Z_764: [100  91 129 173  95 108]
Z_945: [143  83 159 120 142 149]
Z_755: [ 97  86 128 176  91 105]
Z_70: [120  82 159 142 149 143]
Z_475: [144  83 133 178  91 106]
find: [100  91 129 173  95 108]
Z_764
tail: [ 83 133]
[178  91 106]
tail: [100  91 129 173]
[ 95 108]
tail: [143  83]
[159 120 142 149]
tail: [128 176  91]
[105]
order: [ 83 120 142 143 149 159]
Z_945

Z_916: [130 131 133 135 122 121]
Z_437: [125 130 117 124 136 123]
Z_393: [135 106 120 111 132 135]
Z_475: [129 134  97 127 130 114]
Z_494: [133 128  88 125 123 127]
Z_70: [134 128  88 126 121 128]
Z_57: [130 131  91 124 129 121]
Z_764: [135 131 111 136 112 122]
Z_275: [132 135 107 135 120 111]
Z_62: [129 131 132 134 122 120]
order: [111 120 135 107 135 132]
Z_275
find: [135 106 120 111 132 135]
Z_393

Z_764: [126 127 118 149 129 141 104 139 124 121 126  97 101 126 139 113 120 136
 146 130 143 136 149 134 130 117 113 126 126 125 139 119 116 119 116 135
 129 132 136 128 126 137 117 138 142 121 131 119 120 130 127 134 138 130
 124 116 126 120 119 113 132]
Z_57: [120 127 126 133 120 125 128 136 128 118 122 140 139 130 133 118 110 138
 140 129 132 109 146 126 125 129 126 112 137 120 128 122 131 115 129 147
 134 125 144 124 115 127 110 133 129 139 149 122 126 126 114 149 137 138
 140 125 141 111 115 120 137]
Z_275: [130 127 116 153 131 148  97 139 119 118 130  76  86 124 141 111 127 134
 146 128 146 104 148 135 128 114 108 132 120 126 143 115 109 121 111 130
 125 133 131 129 131 142 122 139 145 112 122 117 123 131 134 128 139 129
 118 114 117 125 121 111 130]
Z_916: [124 125 124 142 130 144 109 133 127 113 133  92  96 129 133 111 130 128
 136 125 137 137 145 127 123 126 112 120 118 120 138 110 122 120 127 125
 116 132 141 122 137 141 114 135 135 119 130 111 134 129 136 136 151 134
 124 124 119 125 131 122 128]
Z_437: [114 124 129 133 126 131 126 135 140 121 123 137 129 132 128 114 115 133
 134 123 131 110 149 124 128 133 120 105 133 115 130 118 138 116 140 135
 124 130 154 118 127 130 104 132 128 140 150 114 128 127 123 149 153 136
 137 130 138 115 131 128 134]
Z_945: [117 124 138 123 125 134 134 122 134 102 138 118 119 136 122 113 135 122
 121 120 120 117 137 113 112 146 122 102 118 112 126 101 139 118 148 124
 106 125 151 113 142 137 105 127 118 130 142 104 154 126 138 150 165 146
 135 140 121 122 140 137 125]
Z_62: [117 113 118 120 112 138 140 154 122 121 134 105 118 148 126 106 135 102
 125 100 113 126 125 112 120 125 130 139 151 142 102 113 146 122 142 137
 118 137 136 138 138 121 123 140 165 124 124 119 117 127 122 134 122 137
 146 122 150 134 135 104 118]
Z_755: [134 132 135 117 106 121 143 116  98  83 141 114 141 136 135 124 130 129
 131 138 116 119 123 111  95 142 140 120 121 124 116 103 120 120 120 154
 122 107 119 127 117 131 122 124 117 124 135 124 163 121 120 152 127 158
 142 133 122 113  98 120 129]
find: [117 124 138 123 125 134 134 122 134 102 138 118 119 136 122 113 135 122
 121 120 120 117 137 113 112 146 122 102 118 112 126 101 139 118 148 124
 106 125 151 113 142 137 105 127 118 130 142 104 154 126 138 150 165 146
 135 140 121 122 140 137 125]
Z_945
tail: [125 137 137 145]
[127 123 126 112 120 118 120 138 110 122 120 127 125 116 132 141 122 137
 141 114 135 135 119 130 111 134 129 136 136 151 134 124 124 119 125 131
 122 128]
order: [125 137 140 122 121 140 135 146 165 150 138 126 154 104 142 130 118 127
 105 137 142 113 151 125 106 124 148 118 139 101 126 112 118 102 122 146
 112 113 137 117 120 120 121 122 135 113 122 136 119 118 138 102 134 122
 134 134 125 123 138 124 117]
Z_945

Z_945: [106 133 124 112 107 128]
Z_494: [166 169 145 118 112 120]
Z_755: [129 125 145 119 112 120]
Z_475: [138 119 130 138 136 128]
find: [166 169 145 118 112 120]
Z_494
find: [129 125 145 119 112 120]
Z_755
find: [106 133 124 112 107 128]
Z_945
tail: [119 130]
[138 136 128]

Z_755: [128 137 178 135  85 109 107  93]
Z_916: [114 117  97 144 135 131 143 156]
Z_62: [129 113 169 155 169 139 130  99]
Z_494: [129 118 129 167 146 129 142 139]
Z_764: [143 131 135 117  97 156 114 143]
order: [156 143 131 135 144  97 117 114]
Z_916
tail: [139 130]
[99]

Z_393: [ 99 106 125 120 123 139 136 120 117 166 106  99]
Z_764: [100 123  77 128 139 130 155 113 132 145 134 140]
Z_57: [100 155 113 139 128 130 132 123 140  77 135 145]
find: [100 123  77 128 139 130 155 113 132 145 134 140]
Z_764
order: [123 100 155 128 132 139 113  77 134 140 130 145]
Z_764
find: [100 155 113 139 128 130 132 123 140  77 135 145]
Z_57
tail: [120 123 139 136 120]
[117 166 106  99]
order: [140 134 145 132 113 155 130 139 128  77 123 100]
Z_764

Z_57: [118 144 130 133 116]
Z_494: [148 135 133 117 111]
Z_70: [ 84 121  89 131 112]
Z_916: [108 125 145 139 152]
Z_755: [118 129 140 123 135]
Z_393: [106 123 130 133 115]
Z_62: [118 129 133 116 144]
tail: [125 145 139]
[152]
order: [144 118 129 133 116]
Z_62
tail: [123 130 133]
[115]
tail: [148 135]
[133 117 111]
order: [112 131  89 121  84]
Z_70

Z_275: [126 145 118 147 129 117 141 118 153 130 127 137 138 124 146 108 121 145
 110  98 138 139 112 133 118 136 150 138  91 146 127 111 115 123 121 122
 136 135 121 135 132 133 131 119 125 121 155 139 124 126 111 152 146 132
 146 117 137 130 127 108 120]
Z_437: [121 110 115 122 115 139 151 134 132 125 149 105 126 139 120 143 129 109
 144 127 141 141 129 163 130 131 142 128 146 131 113 107 142 122 143 133
 123 146 116 115 141 125 142 125 116 125 132 131 105 134 125 137 126 124
 137 146 133 146 132 121 138]
Z_62: [121 110 115 122 115 139 151 134 132 125 149 105 126 139 120 143 129 109
 144 127 141 141 129 163 130 131 142 128 146 131 113 107 142 122 143 133
 123 146 116 115 141 125 142 125 116 125 132 131 105 134 125 137 139 134
 138 102 132 134 117 131 126]
Z_945: [126 145 118 147 129 117 141 118 153 130 127 137 138 124 146 108 121 145
 110  98 138 139 112 133 118 136 150 138  91 146 127 111 115 123 121 122
 136 134 121 135 132 133 131 119 125 121 155 139 124 126 111 152 146 132
 146 117 137 130 127 108 120]
Z_393: [127 110 115 110 113 143 146 132 132 130 147 104 124 142 115 144 130 104
 146 138 139 146 134 156 131 125 137 122 151 129 116 112 149 122 139 133
 130 140 117 111 137 128 146 126 112 125 125 125 106 133 127 133 118 120
 134 151 131 139 142 128 139]
Z_755: [127 110 115 136 113 143 146 132 132 130 147 104 124 142 115 144 130 139
 146 138 137 146 134 156 131 125 137 122  90 129 116 112 149 122 139 133
 130 140 117 111 137 128 146 126 124 126 132 125 106 133 127 133 118 120
 134 151 131 139 142 128 139]
find: [127 110 115 136 113 143 146 132 132 130 147 104 124 142 115 144 130 139
 146 138 137 146 134 156 131 125 137 122  90 129 116 112 149 122 139 133
 130 140 117 111 137 128 146 126 124 126 132 125 106 133 127 133 118 120
 134 151 131 139 142 128 139]
Z_755
find: [127 110 115 110 113 143 146 132 132 130 147 104 124 142 115 144 130 104
 146 138 139 146 134 156 131 125 137 122 151 129 116 112 149 122 139 133
 130 140 117 111 137 128 146 126 112 125 125 125 106 133 127 133 118 120
 134 151 131 139 142 128 139]
Z_393

Z_393: [112 137 123 171 141 159 115 118 123 118]
Z_945: [123 119 137 115 125 118 112 118 122 114]
Z_764: [112 121 115 171 140 159 126 142 122 124]
tail: [125 118]
[112 118 122 114]
order: [118 123 118 115 159 141 171 123 137 112]
Z_393
tail: [171 140 159]
[126 142 122 124]
tail: [115 171 140]
[159 126 142 122 124]

Z_275: [151 154 105 120 131 103 137  91 127 146 150 130 125 125 138 124 140 134
 141 142 121 113 104 162 135 116 123 132 144 141 138 136 126 128 112 110
 140 145 136 122 126 127 105 132 111 120 120 124 132 152 136 128 122 126
  99 133 150 127  91 111 131]
Z_945: [115 140 128 124 131 113 115  93 106 136 136 122 143 131 116 128 143 121
 135 115  95 146 134 130 129 122 110 115 145 135 140 131 147 106 126 136
 150 146 108 134 110 129 112 131 119 130  91 131 131 107 146 138 121 130
 135 150 100 111 117 103 112]
Z_916: [114 136 118 137 142 135 135 105 117 145 136 147 125 101 131 143 152 131
 149 107 163 125 122 138 152 129 121 132 119 121 169 121 133 152 123 144
 130 160 146 118 110 122 124 118 135 118 128 134 127 144 119 143  96 137
 136 125 147 145 125 131 132]
Z_70: [152 156 132 142 144 127 127 125 129 134 116  96 129 144 112 107 107 154
 110 128  95 129 141 118 124 116 124 136 126 142 149 129 135 144 108  99
 122 117 149 131 135 110 152 142 147 134 154 111 138 139 139 136 114 144
 127 128 137 117 117 119 110]
Z_764: [142 138 115 153 139 112 124 110 137 153 139 126 106 116 126 114 162 123
 152 127 141 105 129 151 122 138 140 137 136 130 142 131 114 135 108 139
 132 149 141 122 129 135 111  99 128  99 129 117 119 125  94 119 108 133
 128 118 146 159 112 128 132]
Z_755: [147 140 118 133 115 132 136 137 152 122 129 110 131 118 121 122 153 103
 143 136 106 135 152 136 132 165 143 122 136 121 115 127 106 143 126 140
 131 133 133 129 127 148 131 103 135 100 126 126 107 125  99 120 125 139
 125 143 154 109 117 118  93]
Z_437: [152 156 132 142 144 127 127 125 129 134 116  96 129 144 112 107 107 154
 110 128  95 104 141 118 124 116 124 136 126 142 149 129 135 144 108  99
 122 117 149 131 135 110 152 142 147 134 154 111 138 139 139 136 114 144
 127 128 137 117 117 128 110]
Z_62: [111 128 135 149 157 141 112 128 120 123 114 113 120 120 115 128 148 129
 129 101 134 128 148 106 113 137 130 135 111 138 161 130 153 152 100 129
 128 136 148 127 116 113 143 129 144 127 126 124 119 116 111 150  97 135
 157 114 118 149 133 121 114]
Z_475: [135 132 131 125 125 118 131 135 136 143 110 160 152 146 107 149 101 134
 123 152 119 127 169 105 131 137 122 128 163 133 125 119 125 136 117 122
 153 145 132  96 142 137 121 143 118 136 130 147 144 121 144 129 145 135
 121 124 118 138 114 147 118]
Z_494: [152 156 132 142 144 127 127 125 129 134 116  96 129 144 112 107 107 154
 110 128  95 104 141 118 124 116 124 136 126 142 149 129 135 144 108  99
 122 165 117 118 142 114 122 129 130 139 106 126 129 153 113 116 134 131
 127 122 109 153 140 121 115]
Z_57: [132 134 117 125 146 103 107 112 116 144 132 139 119 151 126 121 119 144
 111 123 126 121 120 147 104 106 117 116 133 137 137 118 144 103 113 120
 111 132 108 117 141 109 106 139 125 148 108 117 146 118 137 111 148 109
 134 115 104 139 122 139 166]
Z_393: [105 141 131 128 134 119 123  93  97 131 131 124 141 135 119 133 132 136
 129 114 109 134 116 116 133 109 107 138 137 142 149 145 156 116 124 117
 150 148 121 136 109 115 126 149 119 141 101 134 134 129 157 155 111 135
 131 144  97 123 123 114 114]
tail: [124 140]
[134 141 142 121 113 104 162 135 116 123 132 144 141 138 136 126 128 112
 110 140 145 136 122 126 127 105 132 111 120 120 124 132 152 136 128 122
 126  99 133 150 127  91 111 131]
order: [132 114 136 118 137 142 135 135 105 117 145 136 147 125 101 131 143 152
 131 149 107 163 125 122 138 152 129 121 132 119 121 169 121 133 152 123
 144 130 160 146 118 110 122 124 118 135 118 128 134 127 144 119 143  96
 137 136 125 147 145 125 131]
Z_916
tail: [111 150]
[ 97 135 157 114 118 149 133 121 114]

Z_755: [133 108 114 139]
Z_945: [167 161 181 172]
Z_393: [132 108 114 135]
Z_437: [134 108 114 139]
find: [167 161 181 172]
Z_945
tail: [133 108 114]
[139]
order: [132 114 135 108]
Z_393
find: [132 108 114 135]
Z_393
tail: [132 108 114]
[135]

Z_275: [128 166 119 125 105 131 149 105 119]
Z_70: [144 137 160 125 120 135 107  94 128]
Z_62: [134 124 131 148 105 159 131  99 109]
Z_916: [136 133 149 131  97 159 123 107 117]
Z_494: [128 150 120 114  90 141 135 105 118]
Z_393: [104 119 125 132 119 152 126 135  87]
Z_437: [129 168 130 118 122 106 118 125 155]
Z_57: [109 128 145  98 120 127 101 157 126]
Z_764: [107 160 121 114 120 125  94 138 135]
find: [107 160 121 114 120 125  94 138 135]
Z_764
order: [160 135 107 121 125 120 138  94 114]
Z_764
tail: [120 114]
[ 90 141 135 105 118]
order: [114 125 160 121 138 120 135 107  94]
Z_764

Z_916: [119 122 174 104 169 144 148 130 141 126 148 138 153]
Z_475: [118 153 132 126 167 124 133 148 134 137 133 106  87]
Z_764: [134 132 148 137 153 133 133 124 126  87 106 118 168]
tail: [174 104]
[169 144 148 130 141 126 148 138 153]
tail: [134 137]
[133 106  87]
find: [134 132 148 137 153 133 133 124 126  87 106 118 168]
Z_764
order: [153 133 134 168  87 124 148 106 133 126 132 118 137]
Z_764

Z_70: [135 151 119 109 130]
Z_62: [131 161 116 162 156]
Z_393: [111 114  95 114 157]
Z_755: [141 108 153 162 172]
Z_437: [136 130 106 134 130]
Z_57: [129 161 136 106 121]
Z_764: [141 126 142 154 128]
Z_275: [132 161 116 106 131]
Z_494: [135 151 109 130 118]
Z_475: [143 107 152 161 155]
Z_945: [141 108 152 162 157]
Z_916: [129 169 141 107 116]
tail: [132 161 116 106]
[131]
tail: [136 130]
[106 134 130]
tail: [141 108 152 162]
[157]
tail: [141 107]
[116]
tail: [119 109]
[130]
order: [130 118 135 151 109]
Z_494
find: [135 151 109 130 118]
Z_494

Z_916: [130 134 118 122 134 120 129 129]
Z_70: [127 128 121 122 135 117 130 129]
Z_475: [126 134 116 123 135 119 131 128]
Z_764: [138 128 112 126 130 112 143 126]
Z_437: [130 134 118 122 134 120 129 128]
Z_945: [140 107 115 135 130  91 121 132]
Z_755: [127 128 121 122 135 117 130 133]
Z_57: [137 108 115 135 131  92 121 131]
order: [131 121  92 131 135 115 108 137]
Z_57
tail: [130 112]
[143 126]
order: [128 129 117 135 127 121 130 122]
Z_70
order: [ 92 108 115 121 131 131 135 137]
Z_57

Z_494: [153 129 134 117 109 121 133  97 111 116 154 145 133 131 136 130 149 132
 150 148 121 133 129 103 138 116 140]
Z_916: [113 117 151 147 128 144 153 134 129 156 111 164 117 121  97 156 118 168
 124 111 139 116  95 112 163 123 137]
Z_62: [143 113 163 151 117 116 129 121 156 118 111 134 124 117 123 168  95 137
 128 112 153 139 164 156 111  97 147]
Z_755: [153 130 134 128 122 166 125 133 118 140 140 109 137 167 141 127 130  93
 123 123 135 123 114 135 152 121 114]
Z_945: [126 122 145  96 140 134 115  99 154 122 141 144 134 129 137 116 128 133
 150 102 151 122 123 139 108 100 156]
order: [164 111 113 116 112 124 134 137 163 121 123 129 156 153 117  95 168  97
 128 143 118 151 139 111 156 147 117]
Z_62
find: [126 122 145  96 140 134 115  99 154 122 141 144 134 129 137 116 128 133
 150 102 151 122 123 139 108 100 156]
Z_945
tail: [153 130]
[134 128 122 166 125 133 118 140 140 109 137 167 141 127 130  93 123 123
 135 123 114 135 152 121 114]
find: [143 113 163 151 117 116 129 121 156 118 111 134 124 117 123 168  95 137
 128 112 153 139 164 156 111  97 147]
Z_62
order: [153 168 121 117 156 164 123 113 144 163 111 139 117  97 124 151 129 116
 118 112  95 137 134 147 156 111 128]
Z_916
tail: [132 150]
[148 121 133 129 103 138 116 140]

